(in the rows, 128 means zero)
which system made each run:
D, trace 1 (8 x 22):
[[ 94 121 172 113 130  73  89 103 136 146 167  76 117  93  85 145 150 138
  116 148 144  83]
 [ 79 122 165 170 168 117  97 110 133 162 167 150 142 110 144 186  78 129
  122 139 168 131]
 [ 76 109 126 108 189  71 116  91  90 163 101 116 116 119 147 128  93 145
  169 125 101 133]
 [124 131 175  98 179 115  84 101 128 166 104 137 117 106 101 101 128 134
  116 170 142  56]
 [112 138 153 168 178 153 134 111 149 175  91 179 141 131 180 122  75 137
  106 141 147 112]
 [127 137 111 123 152 105 156  71 102 150  68 140 129 126 159  70 115 142
  148 144  63 119]
 [174 147 161 125 135 130 119  95 146 110 101 175 141 120 129  61 157 102
  109 167 135  68]
 [146 154 130 200 119 124 152 133 155 111 100 177 154 164 192  90 115 132
  113 107 142 129]]
A, trace 2 (8 x 22):
[[130 129 132 122 150 111 112  87 101  91 160 173 164  95 130 132 118  61
  170 172 129 164]
 [120 155 144 178 182  99  93 139 121 140  92 181 155 150 162  99  88 128
  145 136 161 132]
 [154 126 100 144 136  98 120  90  67 125 107 166 108 168 126  91 118 170
  156 111  73 101]
 [160 106 110  91 142 184 175  88 119 109 102 188 130 124 166 113 120  88
  139 138  95 138]
 [110 110 154 124 170 128 160 121 178 151  67 143 119 140 198 100 114 134
  106  99 150  93]
 [151 102 146 123 100 108 141  81 140 119 137 124  91 148 127 107 165 165
   95  98 105  43]
 [151 118 138 137  73 155 180  91 170  85 169 140 146 104 157 138 158  84
   99 134 125 134]
 [ 84 116 161 151 134  60 131 124 181 108 141 105 148 118 180 134 140 102
  129 102 177 133]]
S, trace 3 (8 x 22):
[[109 135 171 104 154 140 116 180 193 142  98 105 139 112 138 122 139 104
   97 134 199 112]
 [127 180 141 162 110 113 132 139 154 169  73  86 138 124 122  65 140 165
   97 150 115 101]
 [143 156 123 142  71 187 174 115 153 141 143 104 148  86 118 129 140 113
   89 171  99 153]
 [106 143 147 115 133 114 134 140 171 104 129 111 174  82 151 121 142  53
  137 160 168 175]
 [138 176 133 145 123  59  95 114 116 113 107 113 157 115 105  58 157 118
  149 170 116 120]
 [176 160  97 123  93 171 122 123  85 112 145 144 142 113  72 115 139 111
  139 179  87 155]
 [136 114 111  54 146 150 122 171 122  88 119 126 137 113 114 133 146  64
  166 135 153 176]
 [162 133 135  90 142  87  89 160 125  94  89 127 118 157 103  65 173 126
  142 117 147  81]]
T, trace 4 (8 x 22):
[[141 129 125 191  63 147 169 132 169 107 164 130 133 148 159 149 138 141
   86  92 135 132]
 [116  88 106 111  93  82 166  69 115  99 161  96 108 129 146 142 152 136
  145  88  77 128]
 [ 84 107 170 127 141 111 131  55 147 152 175 116 133  70 138 167 117 109
  112 161 127 111]
 [ 79 148 133 198 141  94 118 119 118 186 127 109 132 134 142 148  80 185
  124 122 119 134]
 [118 133 101 105 167  92  97 104  55 149 106 129 119 128  98 111 104 147
  181 147  80 142]
 [126 140 155 115 192 151  74 147 112 143 120 177 145 114 111 138  94  95
  143 174 174 130]
 [157 152 121 157 139 141  89 205 120 129  99 151 120 187 111 108 119 166
  123 100 165 112]
 [194 120  97  80 105 172 129 146  98  85 123 155 109 151  87 103 163 118
  139 124 105 117]]
Q, trace 5 (8 x 22):
[[153  84 114  71 150 157  99 134  81 116 152 154  84 152  84 164 127 141
  145 107 123 101]
 [116 103 126  96 150 215 152 134 134 154 137 148 124 101 137 188  91 102
  117 143 138 160]
 [ 92  83 114 127 136 134 170 146 150 139 115 113 101 158 184 165 105 154
  123  55 135 146]
 [132  81 156 114  99 121 149 103 171  83 181 129 112 127 150 160 165 105
  102  91 155  94]
 [101 147 153 186 100 122 158 101 179 131 158 120 168  90 171 144 120 101
   99 150 145 157]
 [100 140 132 188 112  29 117 113 131 116 133 102 141 148 155 105 135 154
  144  99 125 126]
 [139 145 162 139 121  73  71  90 111 105 173 131 142 104  80 112 156 112
  133 174 136  90]
 [104 177 127 156 147 125  99 115  95 183 116 114 153  92  96 122  93 138
  140 192 103 154]]
T, trace 6 (8 x 22):
[[133 130 170 150 159 125 101 135 151 160 100 156 109 155 136 106 121 168
   89 117 163  47]
 [180 146  95 146 109 173 150 106  90 139  99 167 116 155 119  90 121 166
  118 136  68 109]
 [145  92 120  99 164 158 156  99 124  95 120 202 131 136 182 133 110  80
  151 115 131 142]
 [130 104 172 133 150 103 122 121 172 126 110 150 109 152 165 107 142 141
   97  94 171  50]
 [168 146 121 157  91 153 158  80 120 145 114 144 117 136 123  88 137 169
   92 143  71  79]
 [131 107 110 136 143 148 174  71 116 109 127 189 141 126 193 136  98  94
  148 124  99 162]
 [105  97 168 130 173  65 117  96 152 122 112 149 118 142 180 111 127 129
  130  97 160  74]
 [154 160 146 168 117 124 117  78 118 158 116 145 125 125 107  82 132 170
   96 165  92  60]]
P, trace 7 (8 x 22):
[[158 181 136 155 100  84 106 130 136  91 116 126 171 117 111  60 167  96
  134 167 135 129]
 [176 157 115 180  77 123 122 175 142  71 142 152 151 169 125 102 158 118
  121 107 157 140]
 [181 132 110 111  87 101 105 148 106  71 139 119 113 157  79  90 185 131
  140 112 115 103]
 [168 173 139 141  87 140  85 158 124 111 157 118 146 115  55 110 163 120
  108 175 145 114]
 [168 141 102 149  70 175 119 190 121 106 163 121 118 160  80 153 145 151
  108 109 139 141]
 [153 111 107  71  99 149 108 147  95 109 162  96  97 126  51 150 163 136
  135 129 108 119]
 [121 140 146 115 115 169  94 165 131 153 171  92 127  95  57 175 133 130
   99 165 156 128]
 [110 111 103 124 103 172 134 174 118 152 157  88 102 140  98 194 112 168
  118  97 126 161]]
D, trace 8 (8 x 22):
[[144 150 107 148 143  69 107  88  75 103 111 163 147 139 131  79 122 120
  179 147  89 138]
 [169 145 145 131 153 101  77 158 124  95 101 173 134 164 115  74 149 119
  137 128 171  84]
 [153 162 109 190 129 148 116 179 116 143  91 164 130 186 135 105 100 178
  120 105 137 129]
 [179 140  76 121 119 166 131 125  65 120 108 164 117 155  99 102 121 144
  154 136  70 141]
 [189 109 120  77 125 181 135 160 136  81 109 172 114 157 122 104 160 100
  123 112 145 104]
 [151 128 105 145  84 176 177 175 163 123 104 113 113 165 150 122 141 159
   91  79 129 130]
 [161 131  88 133  55 168 170 108 112 109 164 114 122 122 103 140 149 134
  119 132  72 153]
 [150  91 125  92  94 138 144 128 147  56 181 134 129 124 131 156 168  72
  133 107 150 145]]
G, trace 9 (8 x 22):
[[150 139  84 114  70 180 158 166 116 128 135  82 115 130  86 141 147 147
  119 123  94 166]
 [135 153  98 136  72 158 149 190 149 107 143  80 149 122 107 144 150 111
  121 125 139 194]
 [133 152 122 128  71 106 127 185 161 104 135  54 136 126  93 113 181 129
  114 117 146 145]
 [140 179 124 153  74 106  97 157 121 126 150  74 143 116  60 112 162 145
  117 158 123 134]
 [129 183 114 161 116  96  76 187 105 122 130 101 160 130  80 112 132 129
  152 153 146 172]
 [136 158 117 106 146 102  72 204 107 129  94  97 129 144  74  93 144 139
  153 134 153 134]
 [148 162 104 118 135 157  92 186  89 163  92 108 113 146  63 105 121 172
  131 145 116 126]
 [141 147  75 124 126 169 121 200  87 141 100 119 121 159  96 133 106 155
  152 116 113 181]]
P, trace 10 (8 x 22):
[[ 93 117 145 144 117 161 192 106 188 164 118 105 132 102 186 150 112 129
   84 120 128 132]
 [ 97  88 123 122 113  98 188  56 144 123 140 110 119 113 186 144 130 125
  130  97  88 133]
 [ 95 114 171 157 141  69 129  47 146 130 162 140 143  97 166 136 123 113
  123 143 131  98]
 [111 131 145 212 131  88 130  89 131 143 138 161 132 155 176 128  97 169
  114 104 127 101]
 [147 125 113 157 145  97 127  61  78 119 118 188 124 156 152 100 108 148
  154 122  79 106]
 [164 138 155 144 166 143 102  92 115 123 114 216 140 134 140  96 111 110
  125 162 140  81]
 [173 135 131 144 139 176 142 139 141 139  73 180 116 169 152  82 123 153
   96 117 130  79]
 [177 132 112  92 112 177 175  98 129 122  82 149 123 123 135  71 150 115
  115 150  80 107]]
A, trace 11 (8 x 22):
[[163 133 142 137 129 171 105 157 140  84 164 194 151 132 123 147 129  75
  123 144 186 137]
 [102 135 110 194 129  93 129 164 126 135 118 125 132 178 168 139  97 169
  140  69 142 159]
 [138  76 105  76 142 113 111 100  71 100 163 144  89 142 102 157 133 132
  168 101  99 118]
 [145 121 137 132 151 216 136 149 142 132 133 194 137 128 148 163  93 100
  107 140 167 142]
 [ 83 112 125 164 139 105 146 126 135 176 110 101 103 154 165 148  92 193
  117  77 118 120]
 [136  82 132  78 123 143 126  66 100 125 180 130  92 105  90 165 141 129
  126 138  92  90]
 [116 143 160 164 129 186 149 124 175 152 144 154 158  94 158 158 101  97
   87 164 163 144]
 [ 71 128 144 167 134  49 118  98 130 167 131  80 122 124 141 133 115 174
  129 112 116 112]]
G, trace 12 (8 x 22):
[[158 165 114 167  68 193 134 179 143 134 151 113 139 130  87 143 135 143
   88 143 135 148]
 [131 140 101 162  80  96 120 190 131  88 155  91 136 163 114 141 150 138
  139  82 150 172]
 [153 140 134  95  94 121  86 169 126  97 162  89 124 120  52 128 180 117
  123 143 150 115]
 [125 178 138 182 108 138  81 186 130 160 146 101 143 128  74 141 116 158
  103 155 161 137]
 [114 136 100 135 131  78  80 186  87 120 134  91 121 159  89 138 127 158
  171  98 138 160]
 [139 132 119  67 146 158  83 180  98 140 123 102 112 117  49 136 139 126
  140 156 139 132]
 [111 156 110 144 133 174 119 199 124 186 100  94 123 138 101 148  95 172
  114 129 139 159]
 [116 114  75  94 112 122 138 174  95 127 118  72 103 150 103 145 132 156
  160  86  97 175]]
Q, trace 13 (8 x 22):
[[ 80 116 151 145 132 106 143 134 177 114 157 110 157 103 178 166 118  82
  128 116 179 172]
 [ 90 131 161 179 107  62 113 137 166 134 156  82 127 136 136 140 139 160
  104  97 162 101]
 [121 144 141 154  76  79 109  90 124 111 194  86 143  94  87 138 161 123
  122 156 112 126]
 [ 86 161 131 135 147  68 101 116 110 144 124  88 164  85 114 117 119 104
  165 174 119 174]
 [103 135 142 102 166  74  76 141 108 167  98  83 109 126  83 104 131 164
  143 139 128  90]
 [138 129 125  71 120 160 122 112 105 161 129  89 105  91  61 127 146 143
  117 172  87 103]
 [109 122  95  61 150 155 168 127 117 155  71  93 122  98 136 113 118 113
  153 143  85 171]
 [127  94 136  56 160 134 151 147 159 133  62 110  95 140 151  96 151 129
  122  93 137  91]]
S, trace 14 (8 x 22):
[[ 99 143  99 110 128 111 142 157 119 176  72  52 113 128 115 105 124 173
  137 118  91 148]
 [147 110 156 105  83 164 146 102 165 120 175 108 113  98 102 146 169 120
   73 143 131  80]
 [114 161 154 159 164 153 110 176 163 145 100 155 168 120 153 123  97  98
  117 155 189 152]
 [105 152 107 124 111  78 148 115 126 154  83  56 130 114 126  81 146 156
  139 134  76 138]
 [164 130 145 129  80 168 139  88 142 104 186 143 137  91  98 141 159  96
   94 171 121 108]
 [114 153 129 129 174 133 106 171 132 125  98 151 170 115 148 120 101  76
  158 157 173 186]
 [131 138 109  98 115  64 125 109 103 123  96  75 117 124 102  72 165 146
  154 130  78 113]
 [191 129 131 120  98 195 122 117 119  99 172 178 125 121  88 138 146 104
  104 161 129 105]]
B, trace 15 (8 x 22):
[[126  96 121 108 133 174 111 181 123 112 176 141 112 143 107 203 114 118
  130  99 174 154]
 [ 82  99 135 102 154  96  92 179 130 131 150  86 111 134 111 180 123 132
  150  89 177 147]
 [102 129 150 108 149 133  69 160 114 161 163  95 119 104  61 177 119 140
  126 156 161 124]
 [ 90 143 121 155 144 160 105 170 112 171 150 114 139 115 107 189  76 138
  131 142 150 186]
 [ 66 136 113 116 160  94 111 147 105 174 113  67 132 104 113 148  98 141
  163 138 117 181]
 [109 166 126 102 145 155 110 146 115 187  97  87 137  83  79 121 111 133
  128 191 112 147]
 [112 168  96 150 107 175 162 160 130 176  94  87 144 110 125 129 102 147
  118 148  99 189]
 [103 144  98 106 101 111 169 119 128 144 100  53 140  92 126 105 143 124
  144 142  75 178]]
B, trace 16 (8 x 22):
[[110 133 147 193 125  98  78 125 105 130 201 144 136 136 104 183 102 147
  129 126 155 129]
 [ 93 124 132 139 185  91  81 116  85 134 147 160 145 119 129 159  83 107
  178 146 145 163]
 [110 150 132 123 198 120  79 154  96 178  75 141 126 137 113 107  88 150
  150 148 141 121]
 [128 139  95 133 141 165 125 133  79 189  98 126 101 145  97 133  87 192
  129 134  80 128]
 [116 101  87  72 140 177 174 117 102 155  98 112 107 113 137 147 104 130
  149 124  75 170]
 [114 112 127  55 136 163 170 153 168 155  69  72 110 105 139 112 147 120
  111 123 123 131]
 [126 134 138 124  72 164 165 139 178 151 136  62 117 106 112 136 161 148
   70 127 122 110]
 [108 124 135 147  73 134 170 103 167 112 185  90 149  85 143 166 145  97
  107 138 127 165]]

runs to name:
trace 17 (2 x 22):
[[145 119 104 136  81 134 144  86 100  83 199 139 142 107 113 162 139  94
  145 142  96 169]
 [128  94 171 127 132 109  83 127 139 107 192 145 107 139 106 171 140 130
  110 106 180  74]]

P
trace 18 (2 x 22):
[[153 169 100 201  74 161 167 123 133 122 132 146 159 135 148 116 117 134
  111 139 100 170]
 [170  81 119  95 112 125 138  98 115  55 167 172 112 149 136 136 160  94
  147  95 124 110]]

P
trace 19 (2 x 22):
[[125  86 133  90 148 172  97 137 100 144 174 139  91 129  83 196 112 142
  124 123 146 109]
 [ 94  70 127  77 167 166 149 131 132 161 123 120  86 130 148 183  98 144
  124  89 135 122]]

D
trace 20 (2 x 22):
[[193 127  93  80  99 176 140 148 110  76 127 148 124 138  96 107 165  95
  140 134 108 142]
 [162 119 101 111  97 143 145 197 151  72 115 123 123 170 136 116 163 111
  130  75 157 149]]

B
trace 21 (2 x 22):
[[145 168 114 205 113 123 153 114 131 115 109 174 171 142 178  92 107 118
  131 137 115 163]
 [171 102 120 117 132 105 134 108 120  60 121 187 124 166 165  92 153 101
  151  91 128 105]]

P
trace 22 (2 x 22):
[[136 146 167 187 111  86  82 146 151  92 179 149 147 144 120 133 146 117
  113 122 189 105]
 [163 144 107 178  64 103 110 120  91  95 184 127 124 155  85 131 151 160
  126 116 100 121]]

T
trace 23 (2 x 22):
[[133 184 159 153 123 128  76 164 140 150 132 110 155 102  72 110 137 124
  106 188 166 118]
 [123 176 113 110 116 156 123 168 120 166  99  70 143  92  75 113 132 129
  127 180 111 164]]

S
trace 24 (2 x 22):
[[118 164 141 168 148 104 106 196 161 125  87 130 162 150 156  96 122 119
  131 118 187 151]
 [171 159 107 114  96  95 111 151 112  93 101 106 131 146  89  57 178 130
  143 133 109 116]]

T
trace 25 (2 x 22):
[[144 100 119 106 145 172 148 162 141 144  81 142  85 176 148 123 120 168
  107  73 136  88]
 [126  69 122  84 110 144 155 102 126 130 159 103  73 137 119 169 144 160
  112  84 101  91]]

B
trace 26 (2 x 22):
[[134  84 109  86 100 168 144 105 104 121 188 115  94 113  93 189 135 133
  124 118  97 132]
 [108  64 145  72 129 147 148 124 159 112 166 110  98 116 139 188 144 108
  114  90 155 116]]

D
trace 27 (2 x 22):
[[121 132 106 190 122 116 157  73  99 155 122 152 125 148 163 123  90 176
  128 114  72 128]
 [105  81 118 128 119 139 169  67 120 116 182 143 125 110 164 191 107 110
  137 111 102 159]]

S
trace 28 (2 x 22):
[[128 125  79 171 122 100 144 106  76 115 131 154 130 164 156 130  97 148
  171  96  80 172]
 [137  96 155 104 180 104  80 114 108  92 152 193 124 140 130 139 122  94
  153 125 171  97]]

Q
trace 29 (2 x 22):
[[119 134 169  98 164 159  94 103 129 169 138 134 131  75  90 141 116 110
  108 197 142  94]
 [ 86 117 144 126 186 138 154 120 159 160  87 149 143 113 199 137  83 105
  130 128 152 150]]

D
trace 30 (2 x 22):
[[ 97  99 112 112 132  58 126 109 101 141 119  75  92 148 124 126 137 180
  153  82  93 109]
 [151 116 142  70 144 195 119 102 117 141 142 150 118  86  86 145 130  96
  115 184 122 106]]

B
trace 31 (2 x 22):
[[108 148 127  87 176 144 109 122 103 161 100 123 150  78 105 123 103  94
  158 195 118 163]
 [134 119 136  47 157 122 120  97 113 138  94 111 117  89  96  89 155 106
  142 171 101  99]]

S
